128 stands for zero in the data rows.
Here are some points, each followed by its number:
[114 108 155 101 111  62 115  65 129 118 196 129 145 124  65 127 101 175
 170 133 117 121 142 127] 0
[136 102 171 131 145 133 168 115 135 124 124 142 135 145 111 122  99 162
 135 109 151 124 121 135] 1
[113  90 116 187 125  91 179 182  78  61  87  94  81 165 152  50 165 148
 123 120 166  99 126 146] 2
[174 154  68 179 158 176 202 166  99 105  38 115 136 163 255  71 186 120
 175 126 146 108 153 106] 3
[183 165 202 113 208 135 161  98 186 159 104 157 192 174 151 169 128 120
 180 117 143 193 116 151] 4
[240 174 172 249 212  91 129   0 154  95  50 125 122 228 232 208 226 157
 218 213 163 232  59 130] 5
[113  83 129 123 168 107 120 128 115 149 137 123 146 110  76 129 137 141
 122 134 112 128 162 140] 6
[136  90  68 142 119  96 137 144  97 108 111 169 144 120 121 101 106 152
 175  56 119  67 225 108] 7
[ 36  83  50 159  80  54 128 225 100 153 122 102  44 104 104  75 157 142
  90 142  66  61 190 151] 8
[215  99 123 179 136 142 133  80 113 144 103  67  52 118 151 115 115 168
  75  94 139  93  62 147] 9
[129 134 164 125 176  99 158 120 142 144 150 112  86 150  71 114  97 159
 124  98 113 140  86 132] 10
[151 162 141 152 157 124 182 112 127 102 105 114  98 165 161 105 139 132
 140 107 140 159 112 112] 11
[147 114  37 161 157 109 166  88 111  95 103 168 144 154 123  89 108 133
 113  78 136  95  76 163] 12
[ 80 132   6  90  27 125  64 178 112  95 127 125  73  42 144 113 145  98
 112 134 174  60 116  90] 13
[188 163 103  74   0 248 135 154 186 116 113 134 125 101 226  79  19  47
 115  52 157  12 106  54] 14
[124 166  80 126 162 136 154 113  74 121 183 138 155 140  98 123  80 173
  48 124  86 138  71 170] 15
[ 94  70 131 158 158  89 206 160 103 212  90 120  82 132  40  94 122 188
  94 147  88 100 113 132] 16
[ 70 150   2 141 118  61 126 101 120 122 210  90  75  99 136  32 163 152
  62 150  59  77 149 158] 17
[132 150 207  96 122 219 121 147 170 106 105 137 138 155 122 107  91 138
 149 158 168 116  77 110] 18
[119 133 147 118 121 100 127 115 161 111 134 152 135 156  93 134  83  98
 159  77 117 131 130 132] 19
[173 134 131 114  97 127 119  99 160 105 168 114 155 131 146 139  83 101
 109 110 122 120 159 128] 20
[ 91 134 148 127 102  97  83 103 132  90 148 129 106 145 107 104 170 115
 157 140 136 157 101 138] 21
[194 193 156 105 204 156 155  90 187 116 130 146 194 184 161 136 136 141
 205 123 153 177 130 128] 22
[110  99 198 128  82 120 134 121 151 106 145 162 174 158  87 190 105 122
 163 128 119 111 201  94] 23
[155 162 140 144 176  70 155  89 114 175 128 157 148 166 154 213 149 151
 157 132  76 177 174 147] 24
[172 163  75 193 101 191 196 122  85  55  87 117 146  96 247  92 175 133
  93 109 215  89  89  79] 25
[170 167 155 175 165 119 127  46 167 105 155  91  89 131 151 139 172 174
 101 152 148 144  62 131] 26
[188  67 226 147 243  74 155  58 155 141 162 106 158 156  56 180 129 188
 153 130 101 178 163 143] 27
[185 124 170 142 126  75 111  96 173 106 172  95 143 133 121 151 112 101
 121  85 127 154 170 145] 28
[ 99 205  35 185 152  51 177  88 174 113  75 202  32 170 131 105 114 145
 209  80  76  83 136 102] 29
[145 121 124 110 133 168  79  87 111 188 112 144 143 133 131 144 120 114
 133 169  92 125 116 126] 30
[135 147 145 109 111 183 106 113 179  83  65 145  93 170 119 102 121 101
 188 143 176 135  53 102] 31
[ 81 166 125  95 102 153  83 147 154 143 166 144 159 104 148 161 160 102
 152 199  89 149 149 142] 32
[185  97 158 166 134 124 160 109 137  89 153  45  90  91 175  90 155 143
  64 126 172 146  85 134] 33
[ 31 165  43 104  57  97  30 166 138  99 155 138  75  63 129 141 178  96
 169 174 128 113 128 107] 34
[189 145 137 171 156  14 103  67 171 116 190  58  98 141 118 173 102 109
 104  64  51 133 178 174] 35
[150 169 107  90  93 166 110 136 162 118 155 125 181 121 147 148  93  92
 143 107 122 104 169  99] 36
[166 129 227 132 161 145 164 115 197 133 112  89 133 130 150 131 133 108
 131 100 173 171 116 113] 37
[131 113 197 148 181 102 139 112 132 149 152 115 140 158 114 145 134 158
 124 154  81 161 170 161] 38
[155 123 146 193 183  63 170  62 113  83  85 141 141 145 136 157 206 200
 192 152 182 143 123  94] 39
[158 141 151 147 162 164 153 135 145 116  76 138 223 129 195 144 192 155
 172 173 187 128 208  91] 40
[147 178 122 128 193 100 135  75 138 142 152 138 115 186 139 117 143 171
 151 156  78 158 105 157] 41
[165 131 234 127 170 176 131  86 158 125 130 154 230 147 143 185 175 166
 203 175 181 198 163 126] 42
[ 76 104 132 110  75 132  65 145  91 145 190 100 100  79  98 194 135  80
   3 151  95 169 117 132] 43
[129 115 255 130 166 127 175 141 206 106 103  82 111 151 114 112 135 110
 162  91 191 198 116 116] 44
[161 121 200 127 191  94 133 108 176 134 103 110  80 175  99 120 121 139
 195 107 134 190  86 149] 45
[127 125 110 154  81 150 141 143 106  70  73 153 142 156 190 121 171 125
 161 154 203 125 130 109] 46
[ 96 130 170  87  73 135  37 159 123 151 105 119  35 154 102 152 113  80
  95 159 111 175  62 149] 47
[ 53 145  66  60 129 128  36 163  94 149 144 197 189 139  61 170  82 108
 133 133  79 107 164 151] 48
[185 138  90 151 190 167 187 142 129 170 125  97 139 121 189 107 147 131
  96  85 102 103 153 110] 49
[140  70 245 151 153  98 163 105 137 122 133 119 138 162  65 162 116 178
 131 129 161 166 136 137] 50
New points follow, each followed by the numbers of its three nearest points above by angle, nearest first.
[170 117 140 153 135 149 122  98 132 137 102 108  86 129 151 118 123 155
 110 131 149 119  69 147] 9 26 33
[166 123 244 113 168 160 133  95 152 125 141 149 220 158 132 193 168 160
 185 170 176 187 165 118] 42 4 22
[ 71 162 186 126 105 110 106 153 173 110 171 135  79 139 126 115 183  85
 115 147 123 180 119 144] 21 47 32
[157  98 187 140 187 101 151  91 139 139 147 118 144 141  80 151 127 160
 131 125 115 156 146 138] 27 50 38
[141 106  91 144 190 143 175 159 128 143 128 115 161 114 138  86 141 172
 145 111 131 103 135 141] 49 3 12
[129 144 199 101 119 207 131 156 174 108 101 135 132 147 127 111 104 131
 139 146 169 114  75 105] 18 31 37
[ 61  86 151 105 160  86  94 153 100 127 178 117 146 116  35 124 136 127
 102 132 102 159 154 171] 6 48 43
[ 94 107 139 177 196  48 129 147  94 108  90 123  82 181  63 112 189 211
 197 191 136 130 120 150] 39 16 2
[164 120 107 195 149 116 232 123  61 130  84 117 177 172 237 132 165 136
 120 139 100 155 209 148] 3 49 40
[142  55 145 140 144  45 128  77 118 125 159 112 117  99  67 135 118 186
 155 117 130 108 124 121] 0 27 6
[125 158 133 128 147 130 142 140  96 107 122 140 135 113 128 160 141 143
 134 138 144 144  94 101] 39 25 5
[ 71 105 126 103  93 105 119 192  81 164 193 121 120  90  86 192 122 108
  68 153  60 125 154 155] 43 8 48
[167 160  66 104  14 159 119 128 140 136 139 133 104 122 198 126  43  71
  96  59  91  61 145 104] 14 36 20
[119 132 171 147 117 178 139 162 174  62  56 139 171 144 189 112 159  87
 152 131 225 135 129 113] 46 40 31
[107  52 113 120 203  89 117 149  90 167 141 120 168 101  38 124 143 159
 135 137  90 130 181 143] 6 16 27
[160 165  75 120 150  45 129 109 148 150 174 103 115 132 102 169  93 111
 159  53  59 108 201 124] 35 28 19
[138 110  66 139 195 155 178 148 117 158 119 122 152 106 124  83 129 166
 137 108 122  87 143 127] 49 12 7
[ 44 211 112  58  65 180  38 161 171 187 183 163 168  88 178 184 188  68
 181 255  39 154 161 142] 32 34 48
[120 146  98 132 150 122 153 118  75 123 173 133 145 141 107 125 101 167
  66 122  98 135  87 166] 15 12 17
[127  78 123 158  81 143 162 177  59  99  94 114  99 117 142  85 117 128
  74 104 173 107 104 141] 2 25 33
[105 127 149 110 101 132  73 150 118 142 116 119  84 143 117 140 120 103
 101 154 116 155  99 139] 47 43 21
[146 120 171 126 141 127 124 113 190 135 145 140 177 134 102 136 101 125
 165 124 117 100 167 131] 23 19 27
[ 23 117 106 100  86  59 123 223  97 153 200 108  61  76  67 118 141 104
 100 124  33 128 136 188] 8 43 17
[132 132 131 156 165  99 138 100 126 103 101 145 136 125 111 152 167 157
 177 132 163 138 119  97] 39 5 42
[ 73 143  80 110  88  95  77 163 129 113 161 127  91  89 120 142 154 107
 155 132 135 125 133 114] 34 13 8
[ 71 138  86  77 139 137  59 154 107 154 134 178 165 129  85 161  94 113
 128 131  94 119 161 144] 48 32 30
[167 146 255  88 127 210 157 109 147 146 168  89 225 157 172 192 148 116
 117 167 142 231 157 111] 42 4 37
[154 176  80 123 152  31 129  95 155 150 186  98 108 131 103 158  90 130
 172  40  64 107 200 102] 35 28 29
[109 122  48 117  63 152 123 178  47 103 127 142 105  84 156 104 115 158
  76 122 171  95  79 120] 13 25 8
[177  62 104 148  91  95 149 120 100 172  99 109 135 116 108 140 109 124
 129  91 116  97 175 111] 7 16 6
[119 171 139 137 162 116 148 140 106 100 135 135 135 113 118 168 147 148
 160 139 150 161  91 101] 39 5 42
[ 69 113 112 104  38 160  35 150  93 142 192 103  75  61 107 189 131  59
   0 158 100 165 107 123] 43 47 34
[202 177 103 109 167 154 161  59 170  96 147 172 173  95 126 131  97 159
 146  76 191 116  69  92] 22 12 4
[132  69 136 153 156 124 159 173 119 160 121  85 109 144  79  83 134 118
  50 112 109 103 150 143] 16 8 6
[136 102 210 153 200  84 147 110 131 166 150 110 139 162 104 150 134 161
 117 151  65 168 181 163] 38 27 50
[ 14  67  47 166  82  47 131 232  91 159 128  94  38 100  83  67 153 149
  73 137  45  55 200 144] 8 17 16
[ 41 201 143  70  68 155  42 162 171 170 209 141 166  79 199 187 201  61
 162 255  25 176 162 176] 32 34 43
[140 124 194 123 193  97 137 114 168 145 105 122  91 171  97 116 120 136
 191 110 127 190  94 150] 45 44 10
[ 75  84 102 138  61 121 144 242  87 146 129  93  69  86 125  11  74 119
  94 124  91  45 134 162] 8 2 13
[168 134  87 144 173 154 174 147 109 165 129 107 135 112 170 111 128 134
  83  96 101 109 140 132] 49 3 9
[120 152  87 103 128  86  91  94 156 122 152 133 124 101  82 142 103 145
 169 115 124 104 135 109] 0 34 19
[ 83 132  59  28  74 147  72 146  85 155 115 217 140 120  36 148   0 106
 181  48  79  54 144 101] 48 19 7
[219  79 167 160 142  73 140  32 166 121 185 100 222  85 147 188 150  91
  98  63 150 152 210 141] 28 20 35
[ 97 132 158 107  99 132  50 152 122 139 108 128  58 158  93 149 128  88
 112 164 113 167  94 143] 47 43 21
[ 76 156   4  84  42 172 114 230 112 157 134 125  81  32 150  89 100  75
  90  64 117  22 101 103] 13 14 34
[112 113 162 150 139  93 145 126 139 125 135 124  89 153  72 118 118 152
 122 125 130 119 110 141] 10 16 50
[127 196 131 111 103 191  75 111 166 149 150 149 138 120 186 154 158  73
  96 178 121 158 119 125] 32 30 36
[140  98 150 174 152 106 174 145  85 100  96 111 123 138 144 126 155 149
 120 121 156 134 134 123] 2 39 11
[165 137  68 162 145 142 146 107 115 113  82 133 135 156 199  82 159 129
 155 140 140 119 135 135] 3 25 46
[193 180 102 168 138 153 129  74 113 114  89 133 161 163 241 169 183 104
 133 161 137 160 129 130] 5 3 40
[ 52 148  65 117  77 104  71 161 132 110 157 135  96  84 132 145 153 105
 154 146 125 118 136 101] 34 13 32
[120  77 111 203 112  84 185 192  70  45  77  89  78 169 160  37 181 152
 110 127 171  93 131 148] 2 3 46
[140 125 106 125 128 152  90  89 112 186 122 142 143 134 131 154 130 115
 135 163 105 122 115 129] 30 32 48
[207  95 155 178 144 137 142  91 117 134  94  99  78 110 148 120  99 170
  87 127 149 123  68 147] 9 33 26
[130  99 233 151 219  72 153 107 125 177 169 101 139 167  85 148 129 184
 124 157  37 163 199 172] 38 27 50
[141 144 156 138 127 125 166 103 163  90 141 135 123 128 117 106 104 190
 150  96 173 120  95 112] 1 10 44
[114 100 206 115  82 117 124 104 167 107 147 167 182 170  88 191  99 119
 158 132 132 106 193  96] 23 19 50
[121 120 149 104 100  85 106  70 136 106 180 129 138 113  89 131 104 157
 169 126 124 114 138 133] 0 23 19
[142 114 189 103  70 110  98  92 181 142 139 140 104 149  95 173  61 101
 163 112 121 141 109 125] 19 23 47
[138 133 184 147 139 118 175  96 168  83 132 139 124 145  97 106 112 170
 159  80 179 122 101 116] 1 44 50
[159  95 182 138 125  74 127 104 163 105 139 103 129 142  92 131 105 117
 154  83 141 137 162 129] 28 19 50
[126 223 126  90  89 211  63 108 170 149 164 148 151 114 202 166 165  77
  79 198 109 169 118 117] 32 30 36
[174 128  81 206 185 103 147  15 151  50  41 179 198 181 180 105 244 203
 255 182 220  90 159 113] 39 40 5
[122  89 170 130 126 134 115 106  97 141 177 109 168 110 101 162 131 124
  49 148 101 144 144 135] 43 6 38
[113  68 123 142 146  77 103 137 103 145 146  85  87  85  49 115 127 122
  72  87 121 136 136 151] 6 43 16
[174 113 180 119 149 165 149 115 146 125 142 114 167 117 125 149 100 128
  90 117 145 137 127 115] 37 1 50
[214  93 165 158 136  76 128  16 173 121 161  91 213  99 139 181 157  87
 117  63 167 166 192 122] 28 20 35
[190 102 226 131 200 107 179  48 158 149 193  94 183 108 109 175 154 184
 147 113 155 189 147 120] 27 50 42
[134  91 129 194 229  63 144  48 101 139 118 177 165 170 102 160 174 255
 210 215 135 103 193 158] 39 27 24
[ 87 145  31 102  52 130  70 155 115  89 137 135 102  64 140 103 155 109
 127 132 162  79 122  98] 13 34 17
[ 70  99 151 108  50 132  21 148  74 133 230  86  85  73  96 237 142  51
   0 175  70 195 130 136] 43 47 32
[177 128 252 131 166 163 163 119 211 131 106  83 125 130 154 130 135 102
 119  84 187 179 109 116] 37 44 4
[180 138  99 138 119 121 119 125 148 125 146 116 157 122 152 131  95  83
 105  81 102 111 192 144] 20 36 28
[153 118  47 164 160 103 155  88 111  98 111 152 110 149 128  84 114 132
 113  86 133 106  76 163] 12 29 9
[130  92  47 164 121  84 142 135  96 104 101 161 125 116 141  91 105 156
 185  62 126  66 227 115] 7 29 8
[201 117 190 150 133  65 106  83 173 111 153  77 150 126 123 153 106 107
 117  93 133 154 176 150] 28 35 20
[180  61 200 142 129  26 123 102 189  90 150  82 132 166  75 131  82 111
 172  67 131 150 192 126] 28 35 19
[ 15 197 139  43  58 162  32 177 189 187 226 162 172  76 155 190 216  62
 197 255  16 177 197 162] 32 34 48
